One turn moves each row of this set onto another row. After a few examples, where does it send each row asked below?
j_613: [ 16 -14 -10  35  10  -1 -14  11  12 -16  13 -27   3   3  -4 -22  -1 -18
  -1  -2]
j_677: [  1 -21   0 -23 -23  13  10  14  -7  14  14  11  25   1  -5  33 -17  18
  -7  14]
j_703: [  6 -18 -10  37   2   7 -18  16  -6  -8  10 -28  -4  21  -9  -7   3 -20
   5  15]
j_847: [ 20 -12  -9  36  13  -1 -12  10   8 -13  15 -26   5   5  -6 -22   3 -16
  -1  -4]
j_638: [ -6 -21 -14  42  -2  -1 -13  16   5   2   6 -13  16  32 -12  -7  -8 -11
   7   0]
j_735: [ -2 -17   2 -18 -11   6   8  -9  21 -13   1  16  20 -28  16  14 -18  12
 -25  15]
j_176: [ -9  12  -7 -24 -27  -4  13 -12  28   5 -14  -3 -33 -12   1  -1  -8   4
   6  -1]
j_443: [ -3 -11  -8  43  14  -1 -10   3  13   7  12 -15  14  13  -3 -24  -4 -10
  -1 -12]
j_963: [-14 -21 -13  45   2  -4 -14   4   7  -4   4 -13   9  30 -10  -8  -2 -13
   6   5]
j_358: [-18 -20   9  -3  -9   9  14 -21  -7   7   8  14  -2  -9   4  26   4  17
  -9  40]
j_589: [ -5  10   8 -39 -10  -5   5 -15  17 -16  12  17   3 -23  -9  22 -16   7
  -5   7]
j_239: [ -4 -12 -13  38  10   1 -16   8  20  -1   6 -14  16  12  -1 -21 -12 -17
  -5 -11]
j_465: [-11   7  -5 -16 -27 -13  20 -16  10  10  -3  -4 -36   7 -16   9   8  17
  19   7]
j_891: [  4  16  -3 -39   9   4  -1 -24 -17  21 -17  -8   6  -9   1   2  -9 -16
  -6  -2]
j_549: [  9   1  -7 -31  -2 -28   8 -26 -16 -12 -22  -4  12  14 -18  18   5   2
   2  12]
j_170: [  0   6   6   7  -4  19  29 -10   7   3 -30   4  13   4 -16   3  28  31
   7  27]
j_791: [-19   9  11 -31 -10   1   8 -19  -3  -3  13  16 -10 -11 -13  31  -6   6
   4  23]
j_110: [ 11 -20 -10  33  -1   8 -18  20  -5  -8  13 -28   0  22 -10  -7   1 -19
   6  10]
j_254: [ 11  16   5  -3  -1  29  29   7   9  24 -21   1  21  -4 -15  -4  17  27
   6   6]
j_315: [ 12 -17 -16  41  14   8   3  16  -5  -3  17  -8  -2  13 -21 -19  -1 -11
 -12  23]
j_50: [ 19 -16 -21  36  13  10   3  27   0  -2  17  -9   5  10 -19 -19  -8 -13
 -14  12]
j_491: [  0   3 -12 -32 -41  -9  12   4  21   4  -8  -2 -20   9 -15  14 -11  10
  14  -2]
j_379: [  3  16  -3 -38   8   5  -3 -21 -15  19 -17  -9   5 -10   2   4  -9 -16
  -7   0]
j_936: [ -3  11   3  -6  -7  32  16   2  25   2 -41   3  15 -12   0  -2   9  14
  -4  20]
j_756: [ 12 -11   7  -9   5  -1  27 -15  -3  17  31  13  18 -18  -4  10  -1  31
 -12   4]
j_39: [ 10   2  -1  -9 -17  22  23  15  18   0 -35   4  29   8 -20   9   9  26
   7  16]
j_209: [ -6   8   7 -41 -17   5   8  -4  -4   4  19  14   4  -5 -17  34 -14  10
   7  11]
j_860: [ 11   0  -8 -31  -6 -26   6 -23 -16 -11 -20  -4  14  14 -19  19   3   1
   4  11]
j_821: [  5  14  -8 -26 -21  -5  20  -6  16  24   6  -5 -23  -3 -13  -4  -7  16
  14 -17]
j_132: [ 15 -21 -20  34   4  10  -5  27   4 -12   6  -7   5  11 -14 -14 -11 -18
 -16  23]
j_251: [  9 -20 -17  39  14  10  -1  14   4 -12   7  -9  -3   4 -11 -20  -5 -18
 -19  25]
j_394: [ -2  14  10 -34  -1  -7  16 -22   3   0  26  17   1 -16 -16  19  -6  16
   0   3]

j_50 -> j_132
j_891 -> j_860
Where do these go?
j_791 -> j_394
j_963 -> j_443
j_170 -> j_254
j_176 -> j_465
j_358 -> j_756

